[[ -9  36 -33 -32  18]
 [ -4 -43 -40   6 -31]
 [ -9  56 -43 -30  18]] value -9

[[-34   0 -34 -28]
 [-21   2 -49 -18]
 [ -2  10 -19   0]] value -34

[[  5 -16  -5   2 -13   5 -11]
 [  6 -14  -2   3  -9   4 -12]
 [ 50 -25 -13  34  18 -13  19]] value 5

[[ 12 -40   8  -2  28  33  17]
 [ -3  28  -3   1 -49 -30 -21]
 [-18  15 -38  41 -14   4  14]] value 12

[[ -9  -9  -1  -6 -28 -17]
 [-43   1  -9  -7   8 -30]
 [  6 -37  -4 -14 -28 -20]] value -9

[[  1  -4   2 -17 -11   5]
 [ 14   7   3 -13   5   1]
 [ 20  12  -9  44   6  15]] value 1
---
array([ 26,  50, -43,  30]) Answer: 26
array([ 49,  10,  15, -15]) Answer: 49
array([-21, -31,  25,  43]) Answer: -21
array([-48,  16, -57, -33]) Answer: -48
array([-14, -42,  -2, -11]) Answer: -14
array([ -3, -37, -43,  15]) Answer: -3
---
[-42  41  -2  19] Answer: -42
[-31  38 -44  -7  30  13  47] Answer: -31
[ 32  45 -23 -16   1] Answer: 32
[-23 -30  33  44] Answer: -23
[ 29  14   6  47 -39 -11  27] Answer: 29
[-41  -3 -49 -13 -27 -23 -21] Answer: -41
---
[[ -5.86   7.84   6.25  -9.31  13.49  13.88]
 [  4.97  -1.90   1.76 -17.55  15.96   7.96]] ==> -1.90

[-0.118  0.131 -0.078  0.062] ==> 0.131

[[-0.02 -0.07  0.08 -0.03 -0.01 -0.03  0.16]
 [ 0.04  0.14  0.11  0.12 -0.02  0.21 -0.21]
 [ 0.04 -0.01  0.01  0.00  0.04 -0.05  0.16]] ==> -0.01

[-113.863   37.612   97.926   44.606] ==> 37.612

[[ -84.7   62.9 -139.2  -65.0  159.4]
 [  -3.7   90.7 -186.3   10.3   55.3]] ==> 90.7

[  3.1  13.0  -8.0  -9.7   6.4 -10.7  -6.6] ==> 13.0

[ 156.41    3.62  139.42 -125.72   19.62  -61.70] ==> 3.62
---
[[-0.075, 1.418, -1.095, 1.931, -2.088],
 [0.761, 0.370, 1.354, 1.111, 0.138]] result: 0.761

[[109.247, -10.656, 157.345, 6.224, -93.621, 84.967],
 [-97.447, 20.275, -122.100, 29.841, 141.089, -94.914],
 [196.652, 4.151, 132.905, -24.496, 99.480, 57.716]] result: -97.447

[[-0.402, 1.203, -1.170, -0.388, -0.442, -0.272],
 [-2.125, 1.799, -0.400, -0.417, 0.631, -1.791]] result: -2.125

[[-0.1, 0.5, -2.0, 0.7, 0.0, 0.2],
 [1.7, 0.1, 1.7, 0.3, 0.5, -0.6]] result: 1.7

[[-10.8, 20.5, -10.4, -0.2, -20.8],
 [-9.9, 15.1, -9.1, 0.8, -19.4]] result: -9.9

[[-7.481, -6.348, -4.421, -2.485, 12.383, 1.035],
 [8.456, 7.558, -5.329, 23.315, 14.310, -17.188],
 [-4.289, 0.110, 6.527, -9.090, -10.629, 1.542]] result: 8.456

[[-108.382, -59.696, 46.243, 29.414, -98.560],
 [116.220, -49.287, 50.757, 4.841, -128.482]] result: 116.220

[[-0.099, -0.115, -0.093, 0.009, 0.007],
 [-0.092, 0.192, -0.120, -0.226, 0.230],
 [0.019, -0.014, -0.051, 0.147, -0.062]] result: -0.092

[[1.6, 2.1, -1.2, -1.1, -0.4],
 [1.1, 1.5, -1.0, -0.9, -0.6]] result: 1.1

[[6.707, -13.890, 5.872, 10.556],
 [6.176, -15.650, 11.054, -10.661],
 [2.529, 9.369, 4.660, 12.775]] result: 6.176
---
[[18 16 44 20]
 [-9  3 27 44]] -> 3

[[-21  24  24 -13   4 -14  50]
 [  3  -9 -29 -22  10  22   3]] -> -9

[[ 32 -12   4   7 -16]
 [-44 -58   1  19   1]] -> -58

[[ 13 -42  -4  -4  -4 -20]
 [  8 -37  -2  -4  -3 -17]] -> -37

[[ -5  26 -28 -12  14]
 [ 43  12 -55 -15   4]] -> 12

[[-29   2  40 -55   9  14]
 [  9   1 -22  10  -6   6]] -> 1

[[ 17   7  32 -10  -6   6]
 [-33   2 -39 -41  25  11]] -> 2
---
[46 10 16 21 11 13] Out: 46, 21

[[ 26  49  21  31]
 [  2  12  -4   9]
 [  6  14   7 -10]] Out: 49, 31

[-49  -3 -18  36   0  -1   8] Out: 36, 8

[-37  -9  39  11  48] Out: 48, 39

[ 17  41 -25  14  14   4] Out: 41, 17

[[ -3 -45  -2 -29 -17]
 [ 43  32 -14 -20  20]] Out: 43, 32
---
[[  2 -58  26   5  36  -2 -10]
 [ -9  32 -35 -39  18 -33 -45]
 [ 20  -5   9  -7  26   7 -28]] | -28

[[ 56 -17  -2  -7 -33]
 [-16  -4  30  16  -2]] | -2

[ 51 -15   1   5  -1] | -1

[[32 30 46 34 55]
 [54 30 34 27 27]] | 27

[-31 -46  38  26 -15] | -15

[ 0  1 -4 45 13  3] | 3

[ 44 -39 -35 -54 -19   1] | 1

[[-26  43 -15  10   3 -10]
 [ 17 -38  37 -37  -4  38]] | 38

[ 44  -3  13 -14] | -14

[-22 -15 -34 -47 -19  26] | 26
---
Q:
[[ 32  -5   4 -10  10 -26]
 [ 34 -34 -28 -48  47 -18]
 [ 15  57   3   1  55  25]]
A: -34

Q:
[[ 8  1 13 42]
 [33 21  6  1]]
A: 1

Q:
[[ 17 -18 -28  54]
 [ 33 -44 -23   9]]
A: -18

Q:
[[ -2 -39  -2 -45  58  37]
 [-12  -9 -15 -26  32  19]]
A: -39

Q:
[[  3   5 -29  13 -36  -3  22]
 [  4  13 -30   9 -48 -10   6]]
A: 5

Q:
[[ 41 -30  48 -18]
 [ -2   5 -16  40]
 [-11  27 -30  35]]
A: 5
